In the data rows, zero lies at 4.5, halfway between 4 and 5.
Some points, each followed by its number:
[5 4 4 3 7 3 4 3 3 5 6 3 5 7 7 4 2 5 5 2 6 5 6 4 3 6 5 8 3 5 6 3] 0
[5 7 7 6 5 5 2 4 3 6 4 5 5 6 4 5 6 4 7 3 3 6 4 8 4 8 6 7 4 5 8 6] 1
[5 5 2 3 5 7 7 0 1 6 4 5 7 6 7 5 4 3 7 5 6 6 7 3 1 2 5 8 5 3 6 3] 2
[4 5 4 4 3 6 5 3 1 6 4 5 6 6 5 4 2 4 5 3 5 5 6 6 3 7 6 8 5 5 6 3] 3
[6 7 6 5 6 5 5 5 5 5 5 7 5 5 5 6 6 4 6 4 5 4 5 8 6 6 6 7 5 4 5 4] 4
[2 3 3 3 2 5 7 5 4 4 3 5 4 3 4 2 5 6 4 6 6 4 5 3 8 4 5 3 6 3 2 4] 5
[3 3 5 5 4 3 4 7 3 2 5 2 3 3 1 5 6 5 6 5 3 5 1 2 4 6 1 0 5 7 5 6] 6
[4 5 6 5 2 4 5 5 5 4 8 5 4 2 3 3 1 4 2 4 7 1 1 2 3 5 5 3 7 3 3 5] 7
[1 4 3 0 1 7 6 4 5 5 3 2 5 4 6 1 2 8 4 4 8 3 5 4 8 4 2 3 5 2 3 3] 8
[6 7 9 7 3 3 2 5 5 5 5 8 6 4 4 5 2 4 3 3 4 3 3 7 3 7 8 6 5 5 5 4] 9
[4 4 4 6 7 4 4 4 5 3 4 4 5 5 5 5 6 4 7 5 4 5 4 4 4 3 4 5 4 5 5 5] 10
[1 4 3 1 2 7 6 5 6 4 3 1 4 3 5 1 3 8 4 4 7 3 4 4 8 4 1 3 5 2 2 4] 11
[5 4 4 5 5 3 6 6 7 4 4 5 3 3 4 5 5 4 4 6 2 4 5 6 5 4 3 2 4 5 4 4] 12
[5 4 4 3 8 2 4 3 3 5 5 3 4 8 7 5 3 4 5 3 5 5 6 5 4 6 5 8 3 5 6 4] 13
[6 6 3 3 8 5 4 3 8 4 4 2 4 6 6 4 4 4 4 3 3 5 6 4 6 2 2 4 1 3 4 6] 14
[5 4 4 5 5 3 6 6 8 4 4 4 2 2 3 5 5 4 3 5 3 4 4 6 5 4 3 2 5 5 3 5] 15
[5 6 4 5 3 5 6 2 1 7 3 7 7 4 5 5 6 3 9 4 5 6 7 7 4 6 7 8 6 4 7 3] 16
[5 6 6 6 6 4 1 4 2 5 4 6 6 6 5 5 8 5 8 5 4 6 3 6 4 7 6 7 3 5 7 5] 17
[8 6 7 8 1 6 3 4 7 6 4 7 5 2 3 6 5 2 4 4 2 4 3 8 2 4 5 5 4 6 5 5] 18
[5 3 4 6 7 2 5 5 5 3 6 5 5 5 5 7 6 3 2 5 2 4 5 3 4 2 4 3 3 6 2 4] 19
[6 6 5 5 6 4 5 4 7 5 3 5 3 5 5 4 5 4 3 3 1 6 7 7 6 5 5 4 2 4 4 5] 20
[7 6 4 4 6 4 6 4 6 4 5 3 3 2 3 4 6 3 8 3 4 6 3 5 4 4 4 3 5 4 6 6] 21
[4 5 4 6 5 6 2 5 6 5 4 3 4 6 4 4 6 6 4 4 5 6 4 3 7 5 2 3 3 5 5 7] 22
[2 3 4 3 2 4 7 5 4 4 3 6 4 3 4 2 4 6 3 6 6 4 5 3 7 5 5 3 6 2 2 4] 23
[5 2 4 2 4 5 5 6 4 4 6 7 5 5 5 7 4 4 1 6 6 2 5 4 2 1 7 7 7 7 2 2] 24
Which three points above are nearest to each new point? Their numbers follow each, nearest first.
[4 8 7 4 8 2 4 6 3 4 5 6 6 6 6 6 7 5 6 4 4 4 4 6 7 6 6 6 3 2 3 6] -> 4 17 10
[5 5 2 3 5 6 7 1 3 6 4 5 6 5 6 5 5 3 8 5 6 5 7 3 2 3 5 8 6 3 7 4] -> 2 16 3
[7 5 5 5 8 5 3 4 7 3 5 4 4 5 5 5 6 2 7 5 3 6 5 7 3 2 5 7 2 6 7 5] -> 10 21 4
[6 3 4 6 6 4 4 4 5 4 5 5 5 5 5 6 6 3 3 6 2 5 6 3 3 2 5 4 4 5 3 4] -> 19 10 12
[4 5 3 4 1 7 6 1 0 7 1 6 7 4 5 5 6 4 9 5 5 6 7 5 4 5 6 7 6 3 7 2] -> 16 2 3
[6 4 2 4 5 6 6 1 3 6 5 5 6 5 6 5 4 3 8 5 5 5 6 2 1 2 5 7 5 3 7 4] -> 2 10 3
[4 4 8 7 2 5 3 6 3 5 5 8 5 6 4 4 4 5 2 7 4 4 4 4 4 5 7 5 5 6 3 4] -> 9 24 4
[5 3 4 6 6 4 4 5 4 4 5 5 4 4 4 6 6 4 3 6 1 5 5 3 4 3 5 3 3 5 3 3] -> 19 12 10
[7 7 7 6 7 3 3 6 7 5 5 5 4 6 6 6 5 5 3 4 3 5 5 5 6 5 4 4 3 4 4 7] -> 20 22 4
[3 3 4 3 3 5 5 5 2 5 4 4 3 6 4 6 3 6 1 5 4 5 7 6 4 6 5 4 6 6 4 2] -> 3 23 12
[4 4 4 5 7 4 3 4 4 3 5 3 4 5 5 5 5 4 6 4 5 5 4 4 4 3 4 5 4 5 5 5] -> 10 22 13
[4 5 7 6 5 5 1 7 5 4 5 5 4 7 5 5 5 7 1 4 4 5 4 5 7 7 5 3 2 6 4 7] -> 22 20 12
[5 4 6 5 2 7 3 3 2 5 6 5 7 5 4 5 4 5 6 5 7 4 3 5 1 3 6 8 5 7 6 4] -> 3 10 17
[4 5 4 3 6 2 6 4 4 5 3 4 4 5 6 6 5 5 3 4 2 6 8 5 7 5 5 3 3 2 2 3] -> 20 12 19
[5 4 2 3 5 7 6 1 3 6 5 4 6 6 6 5 3 4 7 5 6 4 6 3 1 2 4 8 5 4 6 4] -> 2 3 0
[5 6 4 5 2 5 5 2 0 7 2 6 7 4 5 4 6 4 9 4 5 6 6 6 4 6 6 8 6 4 7 3] -> 16 3 17
[5 6 7 5 5 1 4 6 4 5 6 8 6 4 5 7 4 4 3 4 5 3 4 5 3 7 8 7 4 5 4 5] -> 9 4 17
[8 5 5 7 2 7 3 3 4 5 3 5 5 2 2 5 7 3 8 5 4 5 3 6 1 4 4 5 5 7 8 5] -> 18 21 1
[6 5 4 5 3 5 5 2 2 7 3 7 7 4 6 5 6 4 9 4 4 6 7 6 4 5 6 8 6 3 7 3] -> 16 3 2
